A single turn carries every row of the set below to another of its rows. Some are shown first; where does it send the rows asked next?
gase: [ 17   8  49  22  -8  23  -6  -5  22   8   2 -21  19  -6  11 -16  -7   9
 -28  19  -6  -6   1   1  -6   9   8  25]
ren: [-31  12  -5   6  -3 -16 -19  -2 -23   1  -4  33  -4  12  12  11   0  -8
  27 -12  14  17 -24   3  -4  22  -8   7]
Nor: [ 18  33  19 -14  -7   4  -1  18  13  -2  11 -37   6  -4   0 -29  -6  18
 -52   8   4  21  -8   3 -14  16   3  25]
Difa: [  5  21  33   4 -10  15 -15   3  22  -2  21 -31  22  -4   8 -16   7  20
 -41  10  13  17  -8  -7 -11  14  11  24]
Zav: [  4  11   1   5  -5 -25 -20  30 -21  13 -25  28 -31  25  -3  23 -21 -14
   5 -10 -16  16 -11  17  -2  13 -21   4]
Tez: [ -7   4  22   6 -11 -26 -14   7  -7  25 -17  46 -16  12  -9  24 -14  -6
  21  -8   4  15  -8  13   0  -5 -14   0]
vus: [-10  16 -15   5  -2 -21 -24  19 -34  -6 -10  21 -18  25   4  11  -9 -15
   4 -20   1  28 -26  22  -6  35  -9   9]
rom: [-14  12  -7   6  -2 -26 -18  11 -33  -3  -5  25 -11  10  -9   8  -8 -14
   5 -23   9  35 -30  35  -6  30   0   8]
Sof: [  7   5  10   5  -8 -29 -18  23 -22  12 -20  29 -28  20 -16  22 -22 -15
   0 -16  -9  26 -14  35  -5  13 -10   1]
Gama: [ 24  29  13 -24  -3  19  10  21   7  -4   5 -23  11   3   1 -27  -8   8
 -51  17   1  25   1  11  -9  15   5  32]
Mozo: [  6   9  46  12 -13  17  -5   7  30  10  -2 -23  15 -10   9 -19  -6   6
 -35  25   3  11   8 -10 -12   8  14  19]
kos: [  5   2  40  14  -9  36  -1   2  23   6   2 -17  23 -13  10 -13 -10   1
 -22  34  -1   8  -1  -3   2   9  10  20]
safuz: [ 11  19  26 -15  -7  27  -4  -3  11 -11  27 -22  21   3  10 -14   6  18
 -40  14  10  16  -6   4 -10  12   8  31]
voka: [-28  10   5   6  -5 -21 -14  -2 -18  10  -3  42   2   2  -2  11   1  -5
  27 -15  22  24 -24  12  -1  11  -4   6]
kure: [ 23  17  27 -11  -7  23  18  23  18  13 -15 -17   5  -8   1 -27 -26  -2
 -34  34  -9  14   7   5   0   6   0  19]
gug: [ 30  40  15 -15  -5  10  10  13   9   1   1 -23  16   6   4 -40  -8  12
 -44   7   6  17  -7   9 -11  21  -1  31]
goro: [-13  -3  17   4 -13 -19 -20  11 -10  13 -18  44 -13  14  -7  17 -18  -8
  25  -8   3   3 -13   7  -1  -5 -18   0]
pefe: [-27   6   1   1 -10 -16 -22   2 -20  -2  -3  41   3  12  -1   7  -4  -8
  27 -17  21  15 -27   8  -3  13 -10   6]
Litum: [ 20  12  31  -2  -3  23  11  24  16   9 -12 -20   8 -11   1 -21 -16   0
 -41  30 -13  12  13   8  -3   4   9  31]
fosef: [ 18  21  33  -5 -10   6   8  21  21  10 -11 -30  -1 -10   1 -31 -19   4
 -46  23  -6  14   8   1 -15   9   8  18]
viko: [-35   8  -5  12  -3 -15 -21   1 -14  11   1  35  -1  15   6  13   1  -9
  25 -13  20  25 -17   1  -5  21  -8   9]
tevus: [ -2   7  -1   4  -2 -28 -17  27 -20  15 -16  20 -38  21 -10  19 -25 -13
   1 -12 -15  18  -8  24  -8  13 -21   3]
feb: [-18  14 -19   9   3 -22 -25  21 -30   1   0  16 -16  20  -5  11  -6 -12
   3 -23   4  33 -25  24  -6  33 -11  14]
Meti: [-12  11 -12   0  -6 -21 -23  21 -32  -9 -11  28  -9  20 -10   4 -13 -16
   8 -23   8  26 -31  27  -5  28  -9   9]
Lur: [-17   7  11   7  -6 -20 -15   8 -11  19 -18  40 -19  12   7  21 -11  -7
  28  -3  -1   5  -9  -2   1  -1 -20   2]
rifod: [  2   2   6   5 -10 -24 -22  31 -22   6 -25  31 -24  21 -16  15 -27 -16
   6 -15 -10  15 -16  26  -3  10 -16   4]
kal: [-18   0  13   7  -8 -20 -12   6  -5  25 -14  39 -24  17   1  20 -16 -11
  25  -2   1  10   1   2  -8   1 -18  -1]
duk: [  7   3  43   7  -6  31  -3   1  20   2  10 -19  18 -11   9  -7  -3   9
 -31  27  -4   3   7   0  -4   1  13  28]
mibis: [ 30  31  12 -28  -6  19   5  18   7  -5  12 -28   6   7  -1 -24 -14  15
 -48  16   1  23 -11  12  -4  16  -7  22]
giso: [ 11  16  26  -3  -8  33 -14  -2  12 -12  29 -27  24   3   9  -9   2  17
 -36  15   9  16 -18   6  -2  19   3  23]
Tavu: [ 28  21  31  11  -4  13  12  20  15  12 -19 -22  10  -8   3 -35 -19  -1
 -38  21 -12   5   5   9  -5  14   5  28]
mepen: [ 20  26  33  -3  -9  20  -7 -11  14  -5  23 -22  24   9  13 -21   5  22
 -35   5  13   5 -12   1 -12  15   1  27]

tevus moves to feb
voka moves to Tez
And these:
safuz moves to duk
fosef moves to Nor
Meti moves to pefe
mepen moves to gase
giso moves to kos
ren moves to Lur

